One vector is turned by the same rotation once a step. Each row is the vector after some number of steps, and that number follows the row.
The counts run from 0 to 177.
[ 27 -10  36 -18   5  73 -19  17  35   8 -46 -68   8  -3  10   5  -1 -24
  15  -1 -12 -25  37  -8 -31  59  18  -9  14 -14  33  13  -9   9   7  -7
  -4  -7  16  -5 -49   9 -15 -61 -16 -14  34  18 -10 -41  22  22  17 -31
 -12  10  20   0 -13  -1   6 -17 -14 -23  12 -11   7 -48   1   0  10   8
 -17 -15 -39  24 -45  29 -14] | 160
[ -2  -6 -26  35 -18  46   4  22   8  76  -2 -20  52 -48  -2  33  30 -12
 -13   7   8  20  52   4 -23  21 -12   7  46 -14  54 -16  14  43 -25 -21
  -5   4 -21  -6 -21 -45 -24 -55 -13   6  -4  27  17 -34 -27  22 -12 -17
  15  24 -18  20 -29  39   8 -11 -20 -30  22   0   7 -14  -5  -7  12 -10
  12  -6 -26  31 -20  37   5] | 141
[ 14  -4 -33   2  -6  19   9   5  44  13 -47 -39  21   0  12  32  -3 -29
  24  28 -17 -27  15 -13 -35  71  34   5  -7  -3  32  28 -23  22   8   7
  11  18  -5 -36 -32 -25 -19 -32   4  -9  36   6 -13 -70  -3 -22   6 -46
  12  12  27  15  16 -13  15 -22 -29 -12   3 -22 -45 -42 -34  12 -18  28
 -15   1 -36   8 -10  15 -32] | 95
[ 26 -21  46   3   2  48  21  14  19   5 -40 -55   9 -12 -13  -1  -9 -20
 -24  -3 -12 -26  29  -6  -9  35 -16  -7  38  27  31  -6   6  10  -8  -6
 -30 -15  31   1 -70  18  30 -73  32   6  16  21 -18 -18   1  38   9 -49
  25   2   4   0 -16  -9  47 -17   2 -20   8  -1  10 -45   2   7  14   9
 -15   4 -21  48 -28 -15   4] | 171
[ 22 -16  16  -6  19  18  25 -21  29   3 -58 -38  17   3 -22   8 -10 -48
  15  -7 -14 -20  24   8  -3  47  -5  -3  26 -25  13  52  -8  34 -11  -9
 -11   5   5   0 -37  14 -16 -78  12  24  17 -15 -15 -25 -12  11 -23 -77
   5  34  20  20  20  -5  21  17  -4 -34 -15 -25  22 -76 -17 -11 -20  16
 -15   8  14  30 -13   7  -3] | 167
[  0  -5 -13  28  14  27   5  31  21  41 -22 -49  37 -10   9   6 -15 -59
  -5  27  18 -18  18 -12 -11  30 -20  22 -12 -24  26  19  -7  45   9 -29
  32  44 -10 -33 -45 -14 -14 -31 -24 -51  26  21  -6 -87  23   0  -2 -42
  24  25  42  23   3 -12  16  -7  -2 -20 -19 -18 -33 -39   1  25   8  -6
 -11   6 -20  23   0  11 -26] | 31
[ 11 -50   5 -18 -19  20  17  -8  19  20 -36 -63  18 -12   3  19   5 -33
  11  32 -49 -27  31  -9 -30   8  23  25  10  47  51 -17 -27   5  11  -6
 -10   8  27 -28 -63  -2  -1 -38  17  -9  15  24 -18 -31  -9 -11  -4 -37
  13  -7 -16 -12 -35  20   6 -28 -25 -23  22  -4 -28 -27  11  36  19  14
 -23 -13 -62  30 -10  12 -14] | 107
[  5 -37  -5  25  -5   1  46  -4  31  33 -26 -44  56  -9 -11  58  -5 -37
   1   8 -10  -3  40  -4  18  16 -42  22  33 -40  43  12  -6  32 -10   2
 -15   8  -9 -12 -26 -24  25 -46  11  19 -10 -22   4 -13 -35  29 -31 -58
  16  23 -16  45   0  25 -12   2 -19 -22   7  -5  -8 -40 -16  14  13 -14
  -8   4  33  18  32  23  40] | 125
[  6  -7  12 -24 -31  11  29  15  52  -3 -31 -74  15   3 -24  18 -22 -53
 -16  27  30 -19  36  -3   8  11 -51   4  31 -15   8  11  21 -14  -1 -34
 -21  26 -21   3 -47 -14  17 -59  14  23  20 -24 -30 -22   7  14 -39 -34
  54   4   9  -2  -7  23  -5 -55   4  -3 -11   2 -41 -34   5  33 -28  -6
 -12  24  18  11  -9 -19  25] | 18
[ 17  18 -10   9  -2  17  31  11  24  22  -2 -29  23 -12 -27  31  20 -20
 -18  -7 -32  31  48  42 -25  33 -30 -22  53  20  23  12  25  16 -10 -16
 -25   4 -12 -26  14 -17   2 -59  40  38 -31  -3 -14 -42 -56  39 -20 -41
  25  15   2  12   0  37   2  15 -16 -16  35  13   9 -10 -27  21 -13  -4
   6  -6   6  34   4  14  -1] | 68
[ 18  12 -27   1 -21  48   6  -2  17  61  -7  -9  35 -22  -7  22  23 -30
   7   0   4  34  57  14 -20   7  -8  14  57 -19  33   9   5  28 -13 -30
  30   9 -16 -35  -6 -39 -46 -37 -49  -6 -23  20   5 -37   1   2 -14  -2
  40  22   7  25  -7  49   1   4 -24 -16  19  -6   1 -21 -18  -7 -14 -28
  21 -15 -11  25 -19  64 -20] | 142
[-14 -30  41 -22   2  28  11 -23  12  18 -36 -71   5 -11 -22  21   2 -48
  19  36 -11  20  34  31  -8 -14 -25 -15  -7  30  28  22   0   1  13 -17
 -27   6 -28 -18 -37   7  -9 -55  -1 -26  -3  18   2  -4  10   1  -7 -20
  44  19   8   0   9  37 -13  -5   5 -12  -8 -21  13 -61  -2  21  26  23
  -5 -27 -36  55  39   6  18] | 50
[ 41  37 -18   5   5  26  46  22  24  42 -10  -8  33 -12 -27  25   9  -7
 -32 -29 -11  25  26  11 -20  36  15 -10  51   6  11  15   7  23 -16 -22
  20  16 -18 -27  -2 -38 -42 -26 -11  23  -2  -6   5 -45 -34  -1 -28 -42
  25  31  27  24   6  57  15   5 -11 -22  12  -3  -8 -25 -30   6 -47  -6
  16  15  19  24 -10  14 -33] | 78
[ 20  36  -4  -4  -9  53  39  35  19  19 -32 -31  28 -17 -11  21  -9   2
 -13 -10 -14  -9  29 -12 -20  56  35   3   9  -8  10   4  14   0  -6   5
  -1  10 -21 -14 -24 -47 -29 -34   4  17  45  27  15 -45 -29   4 -16 -55
  12  32  22  17 -16  17  23 -33  -4  -3   4  13 -31 -33 -24  14   5  29
  -1  16 -15  15 -45  -5 -30] | 87
[ 39 -33   3 -21  10  12  27 -30   9  17 -69 -31  28  16 -11  21   1 -39
  12  28 -29 -23  12 -17  -9   2  30  23 -11  15  16  40 -49  43  11  -4
   9  16 -21 -24 -34   0 -30 -32 -24 -23  17  -1 -21 -48  15 -21 -33 -21
   9  21   0   3  18  16  -8 -31   8  -5 -22 -41 -30 -68   1  28 -25  26
 -23  -4 -12   3  17  14 -24] | 104
[ -5  33  15 -24 -23  48   2 -14  30   8 -39 -52  33  -6  12  61  11 -33
  27  13  41  21  51  14 -19  27 -21  -6   8 -66  25   9  29  15   0 -30
  -3  -8 -12  -3   3 -28 -24 -46 -29  -1  36  -1  10 -17  -7  11 -24 -11
  38  16  24  14  18  38 -16 -35   4 -16   1  22 -21 -38 -46 -21 -10 -13
  -1 -30  -5  38 -28  22   6] | 144
[ 33 -14  17 -19  18  35  32   6  16  14 -40 -49   0   3  -8 -16  14 -27
 -25   7  -6 -45  37 -24  -9  13 -39 -18  24  11  23   7 -49  16  -6 -25
  -8  21  -5  -8 -31  -1   6 -89  -8 -15  26 -16  -9 -43   5  26 -26 -24
  18   6 -11 -20  18  23 -11 -33  11 -22  -4 -50 -13 -38   5  45 -34 -27
  -1  10  21  19   2   2 -16] | 9
[  0  -8 -40  17  -8  21  38 -11  44  13 -42 -20  25   2 -12  30   1 -32
  -2  12 -10 -47  34 -12   0  32  15  10  14  -5  21  45 -11  35 -10  15
  12  26 -33 -49 -20 -28 -17 -33   0  19  22  -9   7 -52  -9 -39   2 -51
   8  32  11  25   9   6  20 -13 -32 -17  -5 -41 -46 -41 -45   4 -39  29
 -30   8   1   6  -1   6 -19] | 94
[  0  39 -14  -7 -53  38   6   3  31  29 -26 -27  35 -10  -3  44   1 -25
  12  -8  10  18  55  25  -9   6   2  -5  37 -44  24  19  36  22  -3 -28
   8   2 -10 -25   7 -46 -46 -24 -46  -2   3 -13  13 -21   3  -3 -24  -7
  46   9  34  22  12  41  -1 -24 -17 -10  17  -2 -39 -30 -31 -19 -29 -22
   2 -21   6  35 -42  49  -8] | 143
[ 20 -10 -28  13 -21  18  25  25  56  32 -10 -35  23   4  -2   6 -12 -37
 -25   1   1 -33  34  -5 -11  13 -32  28  47 -17  34   7   0  17  -8 -10
  42  35 -13 -42 -43 -24  -6 -20 -22 -11   9 -21  -9 -59   2   5 -19 -47
  28  12  15  12 -20   4  11  -9 -34  -9   5 -24 -51 -20  29  21 -45 -40
  -9  11   2  11 -10   9 -22] | 21
[ 14  26  -5  16 -20   8  18  51   9  40 -23 -32  31 -11 -35   4  -7 -37
 -33   9  21  12  21   0  -2 -26 -14  -8  34   5  16   5  12  39  -4 -56
   1  36  -4 -26 -29 -21 -20 -45 -17   4  14  12 -30 -56   8   3 -38 -23
  74  21   7  -3 -17  18  19 -35  49 -14 -24  12 -35 -28  -5  19 -24  -9
  -7  29  25  16 -23  -5  -9] | 25
[ 29  22  18 -39 -19  32  19 -21  30 -11 -52 -62  -9   7  -2  32   0 -24
  11  16   8  -8  35   7  -8  55 -26  -1  14 -42  10  12  -3  12 -10  -7
 -17  -3   1  12 -15   5   3 -66  11   0  34 -32 -10 -29  -7  31 -44 -45
  26  11   3  -8  27  12 -24 -26  -6 -12  -1  -6 -34 -45 -12  21 -18 -20
   2   4  12  21 -28  -4  20] | 7
[ 13  -6  -4  12  -3  22   8   9 -12  45 -27 -19  18 -19 -41  15  20 -35
  26  19 -32  21  31  37 -14  19   6  -1   8  28  36  23  25  69 -12   9
  -3   2 -19 -15 -18 -10 -44 -22  18 -24   3  21  -2 -56  -4  19 -35 -34
  15  36  20  17   4  13 -12  12  12 -37 -27 -10  24 -49 -12   7  17   2
  13   5 -42  52 -12  28  -3] | 46
[ 10  16 -11 -21  -7  34 -19   7  13  27 -31 -39  16 -11  -5  19  30 -36
   8  11  -9  22  45  24 -34   3  -1 -27  26   3  42  23   9  27   3 -65
  14   3  11 -12  -7   1 -49 -62 -40  -7   4  29 -38 -58  14   0   1  12
  38  -2  27 -15   2  16   5 -16   4 -33  14  -6   0 -28 -19  -9 -16  -3
   3 -40 -27  26 -42  46 -38] | 153
[ 16  19   5   8   2  42  29  31  36   6   0 -48  24  24   9  17 -14  -9
 -48 -11 -25 -25  36   1 -22  20 -37  -9  38  33  20  11 -26 -40  14 -41
  -3  53   6 -39 -24 -28   4 -51 -25  17 -22  -1  -1 -43 -18  19   7 -19
  27  -7  17  -7   8  51  13  -7 -37  -2  49 -24 -17 -27 -18  46 -22 -21
  -4 -14  21  31  15   7 -33] | 74
[ 22 -11 -26 -36 -41  -9  38 -32  30 -11 -48 -35  12   9 -31  41   2 -47
   7  17 -38  -2  23  16 -20  -2  28  32  50  33   2  33   0  20  -4  10
   0   1  -5 -43 -18 -21 -51 -14  -1  21  -4 -11 -24 -17  -5 -39 -38 -40
  54   0   9  12  -5  20  24 -18 -23   7 -11   9 -53 -46   2   0 -39  16
 -11 -17 -29  22 -16  14 -11] | 101
[ 21  11  10   3   9  19  42  55  10  41 -12 -31  34   7 -46  15   8 -10
 -33 -27 -45  20  47  32  -2 -11 -31 -27  46  34  17  -1  17   7 -17 -23
 -22   8 -19 -31  -7 -20 -10 -48  11  33 -16   6  13 -19 -43  20 -23 -18
  34  13 -10   1 -14  66   4   3   7 -15  20   2   3 -30  -7  31 -20 -13
   4   0  22  52   1  16  -5] | 67
[-45 -14   1  41 -15   1 -12  20  28  49 -18 -44  30  -2   3  19   5 -61
   7  43 -27 -14  40  22  -5  -4 -21  -2  -6  29  57  12  -4  35  23 -24
 -10  10  -8 -47 -48  -5  -2 -47  -2 -39   5  31  -7 -51  17  -5  18 -26
  30   9  24 -16 -10 -21  15  -9 -23 -33   0 -29 -25 -28 -27  18  18   7
 -18 -20 -55  32  21  11  -2] | 42
[ 16  19  13 -35  -5  52  28 -26  20   1 -27 -58  33 -20  -2  20  -3 -15
 -26  -3  39  15  17 -17 -22  35  -7 -15  10   2  -1  21 -18 -29   8 -48
  -2  46 -21  -6 -32 -29 -19 -58 -35  -8  -4  11 -15 -30  -4  -4 -16 -20
  51  -7  30   2  10  50   4 -28 -10  23  12  11 -16 -25 -25  30 -10  15
   5 -24   8  21  -2 -16 -22] | 81
[-28  -6  13  23   5   5  10  36  32  29 -49 -39  23  10 -23  19  -7 -61
   9  41 -17 -36  37  18  19 -15 -12  -4 -27   2  42  25  13  27  21 -23
 -14  11 -36 -33 -26   0  -2 -41  -8 -19  21  18  15 -38  17 -10  -9 -36
  30  37  31   9   6  -3   8 -28   8 -34 -26 -31 -38 -45 -36  23   8  12
 -26 -10 -10  23  22  11  -5] | 41
[ 29   4   4   0 -18  65   6  11  26  46 -38 -36  28 -14  -4  -4  -4 -20
  -4 -35  -6 -27  52   5  -1  18  24  11  47 -11  40  13  10   6  -7   9
  17 -13 -24 -15 -28 -30 -52 -36 -47   0  20  20  33   3   9   7  -9   1
  -8  18   5   1 -36  37  20 -22 -19  -9  13 -20   2 -41  -5 -13 -16  -5
 -13 -11 -26  32 -41  54 -10] | 150
[ -3   9 -26  14 -52   7  18   7   9  35   2 -40  57 -10 -10  73  -7 -22
  -3   4 -23  17  38  41 -11 -19 -38   5  55 -18  46 -14  31  24  -4 -31
  -7  13  15 -25 -16 -24  -3 -28   4  31 -18  -1 -10  -8 -32  16 -30 -29
  59   7  -7  32   0  44   6 -10 -15   1  19  23 -30 -20 -32  14  -7 -31
   3 -13  20  41 -15  24   4] | 132
[ 49  23  21 -28  -5  47  51 -26  28 -10 -19 -57  18   5 -14  20 -12 -15
   2 -16  -1   7  28  25 -25  39 -23  -2  43 -12  -2  40   7 -38   2  -5
   2  20 -12 -12  -6 -30 -26 -18  -6  11 -13 -29   1 -35 -10  28 -23 -30
  35  -8  29  20  16  73   9  33 -24   8  14  -1   5 -47   0  16 -41 -24
  14 -19   7  45  17   4   1] | 70
[ 27 -33  15  -6  32  24   6  -9  31   4 -57 -40  15  18   7 -21  -3 -42
   4   0 -11 -17  15  -3 -15  40 -26  -4  28  -7  19  40 -42  44   5 -24
  12  20  10 -16 -43  25 -12 -73 -17 -16  12  -4 -35 -65  12  10   5 -43
  17  15  21   3  40  -4  13  28  -5 -32 -11 -42  20 -66  -6  11 -13  -5
 -23 -12   8  25   2  21 -30] | 168
[  0  -1  28 -29 -17  30   4  -2  42   5 -43 -59  11  -1 -20  33   2 -42
  15   2  14 -10  54  17  14  -4  -2 -11  37  -5  24  30  36   2   9 -31
 -32  -5 -26 -15 -33   3 -18 -79   2  40   9   5  -8  27   3 -19  -5 -20
  54  20  16   2 -11  18  21 -39  17 -20  -5   4 -12 -44 -22 -26 -25  24
 -31 -21 -13  29 -29  17  14] | 155
[ 22 -65   6 -11   6  -8  22 -25  16  21 -35 -51  47   0  -5  12   7 -48
   0  32 -39 -24  20   4 -10 -20 -19  23  19  19  40   8 -50  34   7 -23
  -7  31   8 -34 -50  15  20 -43   3  -3  -6   6 -26 -47  -7   2 -11 -28
  31  -1  -9  -3 -12  21  -1   0 -15 -19  14 -30 -14 -53   4  32   8  -4
 -12 -20  -6   0  46  13  -4] | 115
[ 34  34  38   5   2  12  24  38   2  22 -52 -43  24  37 -50  23   4 -21
  23  -3 -66  -1  45  43   8 -12  11 -26  -1   5  36  14  21  14 -12  -4
 -25 -10 -11 -17   1   4 -18 -32  10  11  22  12  18 -27 -19  34 -46 -14
  27  34  22   0   4  24  -7 -14  31 -29  -1  -3   5 -55 -15  27  13 -17
  -2  -4   1  65 -10  24  -1] | 56
[ 45  21  -8 -36 -32  23  21 -26  34  -6 -40 -44  -2  27  -8  37   5 -34
  15 -13 -17  -5  26  12 -21  36 -14   9  43 -17   0  21 -10   5 -19  -2
   9   5  11 -15  -9  -5 -18 -42 -11   1  12 -46 -26 -36 -10  14 -32 -34
  42  12  18 -13  43  19 -14   3 -36 -11  -5 -22 -45 -56   5   2 -53 -48
   5   4  23  32 -31  14   2] | 6
[ 19   6  -3 -17  -5  33  10  17  15   6 -35 -58  -6  31  17  17   8 -19
  19   4 -37 -27  55 -12 -28  44 -16 -16  -2   6  51 -27 -25  29  -9 -16
  -6 -11  24 -14 -27  15  15 -80  10  -8  25   5 -13 -59 -31  34  21 -20
   1   9   2 -16  29 -13  -8 -24 -36 -39   8 -37 -17 -45 -35  28   7 -30
   7  -9   0  15 -31  11 -22] | 0
[ 49 -13 -28 -29 -30  16  27 -42   8   0 -28 -22  -8   1 -17  16  28 -28
   1   8 -12  15  50   8 -39  25 -35  -2  62   7   9  11 -26  38 -29 -16
   9   8  15 -17 -12   4 -33 -69  -3  -4 -15 -25 -31 -45 -14  21 -33 -53
  36   6  -3 -11  14  28 -16  10 -30 -27  -4 -30   1 -46   0   1 -38 -47
  14   8  14  33 -20  24  -3] | 5
[-12   9  -6  29   3  17   6  28  25  42 -25 -51  57  12  11  43 -17 -23
  -2   8  17   3  50  -3  17   6 -30   4  -7 -75  46  13   2  31   6 -18
   1  16 -36 -22  -5 -24  -4 -53 -35   8  20  -6  19 -33 -11  16 -26 -14
  22  39  11  31  31  24  -7 -34 -15 -19  22 -19 -16 -39 -52  15   3 -18
 -11  -6  43  17  12  33  11] | 136
[ 19 -34   3   1 -40  -3  46 -20   9  20 -30 -63  41  -3 -28  32  -9 -34
  -1   8 -18  -6  37   7  27 -18 -39  19  42 -23  37  -6  -5   2  -5  -5
 -28  14 -16   0 -36 -18   3 -30   0  21   1 -23  -3  18 -21  12 -50 -41
  47   7 -15  24 -14  52 -18 -14   7  17  11   5 -32 -55  -5  30 -18 -11
 -13  -6  33  34  28  12  30] | 124
[ 52 -13  22 -49 -36  -1  22 -39   4 -19 -57 -60  49  32 -26  39 -11 -39
  22  25 -42  12  18   9 -18  -8  12  18  21   4  15   6 -24  21   4 -27
  -9   2  31 -11 -14  -2 -25  -6  -8  -7  17 -20 -43 -30  13   0 -46 -15
  42   8  11  -7  18  33 -19  -3  14  10 -15   0 -39 -69   9  25  -5  -8
 -11 -24  -1  31  -7  13 -12] | 112
[  1  17 -19   5   6  41  -4  21  19  31 -43 -34  32 -16 -12  28  18 -37
  19   2  -3  14  49  20 -33  23  14 -19  19 -15  46  17  16  51 -14 -43
   9 -15 -17  -9  -3 -18 -38 -65 -13   4  28  29   6 -57  -9  21   5 -13
  24  40  20  15   4  -3  -3 -21  -2 -44  10 -10  10 -41 -35 -16   2   0
  -6  -5 -28  20 -57  37 -21] | 152
[ 12  14  19 -16 -13  20  17  -8  16  -7 -24 -63  15  14 -35  28   4 -33
   7  17 -46  25  38  53 -11 -11 -45  -5  45  33  14  20   2 -26   8 -20
 -17   7   2 -40  -5  -1 -18 -43  -2  21 -41 -20 -21   3 -15  15 -21 -16
  57 -14  12 -10   7  59  10  14 -12  -7  19  -2   9 -45 -11  27 -23  -8
  -1 -37  -8  64  20   5  15] | 59
[  2   4 -30  11 -42   0  19  15   6  54 -13 -20  31  -8 -40  13   7 -50
 -10  22  -9  10  25  19   9 -32 -13  21  44  36  36   4  15  51 -15 -14
   8  13 -25 -40 -36 -24 -47 -16 -23 -19  -8   8  -7 -42  12 -29 -38 -25
  62  18   8  22 -28  26  10  10  -3 -15 -22 -13 -16 -25  -8  -7 -23  -7
   4  -8 -13  39  -4  15 -15] | 36
[ 15 -30  -8  11 -36   5  20  18  40   7 -30 -61  41  24   1  37 -15 -34
  -2  15 -66 -31  39  19  -9   5 -10  39  29 -16  34 -22   8   8  17  30
  -5   4  33 -21 -28  -9  15 -17  31  12  12 -19  -4 -16 -21  15 -15 -56
  -7  13 -10  20 -15  12  10   9 -42 -13  17  -4 -42 -38   6  18   7 -22
 -14 -20 -12  26  -2  14  20] | 117
